(in the rows, 128 means zero)
The rows of Y fall into 3 groups, which share some directions, and each row is roughly a mix of its group's hidden directions.
Y, 79 rows:
[[133 141 107 147 122 124 166  81 127 166]
 [134 146 178  98 146 107 107 158 119 144]
 [133 140 123 165  98  77 124 109 124 100]
 [149 104 103 131 150 154 172 155 127 154]
 [ 82 131 130 106 105 179 133 141 138 135]
 [133 154 136 166  88 152  91 115 114 118]
 [115 151 159 107 114  83  98 137 137 101]
 [113 101  99 136 136  93 108  77 128 121]
 [151 153 121 138 129 177 158 145 119 163]
 [108  84 107 146 139 112  96  90 127 143]
 [133 107 146 108 159 143  76  97 127 141]
 [112 130 134 108 134 181 115  98 130 168]
 [ 98 127 107 158  87 133 151  95 127 105]
 [131 151 140 138 109 160 174 162 118 153]
 [129  92 143  97 168 120  86 113 131 127]
 [140  82 115 122 173  95 129 106 122 137]
 [110 118 120 122  63 110  99 142 137 125]
 [115 131 155 113 121  87  82 125 133  94]
 [146 105 102 146 151 112 151  81 125 155]
 [156 133 117 163 123 151 147  75 133 144]
 [150 100 121 139 160 134 104  78 120 151]
 [150 142 130 130 121 138 154 194 118 142]
 [130 156 138 107  75 134 133 172 136 123]
 [166 104 136 107 179 122 131 126 127 158]
 [134  93 135 134 138 113  78 137 122  85]
 [ 93 139 114 134  95 179 152 124 132 146]
 [ 99 134 136 103 116 106  80 141 136  91]
 [136 126 128 101 128 164 168 175 131 142]
 [146 115 101 154 136 180 156 129 117 154]
 [142 131 142 120 134 116  91  66 142 114]
 [112 161 154 102  91 138 104 114 143  97]
 [136 161 147 110  89 145 141 176 134 124]
 [135 120  87 134 117  70 133 121 116 104]
 [133 122 151 120 140  90  75  96 129 115]
 [131 174 139  97  85 129 139 142 141 103]
 [ 96 165 148 125  81 132 114 141 129 102]
 [104 125 143 111 106 174 105 128 149 167]
 [128 127 110 128 169 107 134  70 126 111]
 [149 103 126 107 144 150 185 131 126 153]
 [169 132 106 157 145 109 170 116 119 151]
 [127 146 124 163 113 149 170 163 112 155]
 [122 124 157 127 150 185 125 138 136 166]
 [128 114 142 132 169  78  99 143 110 145]
 [149 152 153 126 124 152 154 185 122 130]
 [154  92 123 120 180 102 120 110 126 146]
 [137 145 115 124 118  80 137 107 123  76]
 [120 163 141 113 108 159 144 181 131 128]
 [124 105 135  88 140 132 173 169 121 139]
 [113 157 164 100 115 112  83 139 133 107]
 [110 122 147 118 105 174 107 146 144 168]
 [113 136 133 168 130  83  90 106 113 125]
 [125 155 164 110 106 175 130 156 142 139]
 [160 103 118 144 154  76 131 135 123 103]
 [112 152 140 141  87 171 103 152 123 111]
 [ 93 127 111 126  91 145 166 163 124 111]
 [ 88 162 142 124  78 134 121 141 137 109]
 [143 106 133 111 169 118 144 173 114 158]
 [154 101 102 139 149 130 124  70 140 128]
 [132 126 127 113 150 182 132 110 126 175]
 [164 150 144 108 153 117 145 179 128 134]
 [ 93 129 147 106 117 114  86  85 138 125]
 [141 108 149 115 175  90 120 143 111 155]
 [109 134 113 110 108 105 108  72 143 106]
 [136 137 174 142 148 131 126 102 125  78]
 [110 156 111 163  81 158 145 131 130 118]
 [ 97 139 137 154 120  81  88 128 114 114]
 [124  84 108 153 151 133 119 144 117 174]
 [109  77 120 153 112 111  87 116 125 139]
 [ 96 151 121 122  88 138 100 140 142  87]
 [178 144 153 132 153 122  87 120 115 141]
 [140 150 161 123 155 176 150 151 131 145]
 [134 137 124 174 118 140 175 129 108 161]
 [106 135 101 162  87 157 159 113 124 133]
 [154 118 145  90 178 143 115 148 127 148]
 [ 99 150 166 115 108 115 146 172 109 133]
 [108 123 154 119 127 182 108 124 146 164]
 [154  80 104 158 149 135 122 146 114 103]
 [112 126 106 107  86 142 118 157 141 172]
 [125 116 104 129 183 130 135  84 128 150]]
Here is one row of each group, with its name. Which group are the others in?
[139  86 127 105 174  92 119 114 125 135] : X
[128 112 147 142 170 172 129 136 127 167] : V
[ 98 164 150 123  83 110 109 134 136 104] : W

[151  85 108 131 174 115 147 125 120 153] : X
[128 115 103 160 121 101 141  70 125 136] : W
[148 141 155 137 186 150 155 121 118 117] : V
[150 169 151 119 143 124 158 124 124  81] : V
[132 141 162 133 123 130 179 143 104 165] : X
[111 138 119 101  87 163 133 120 150  90] : X
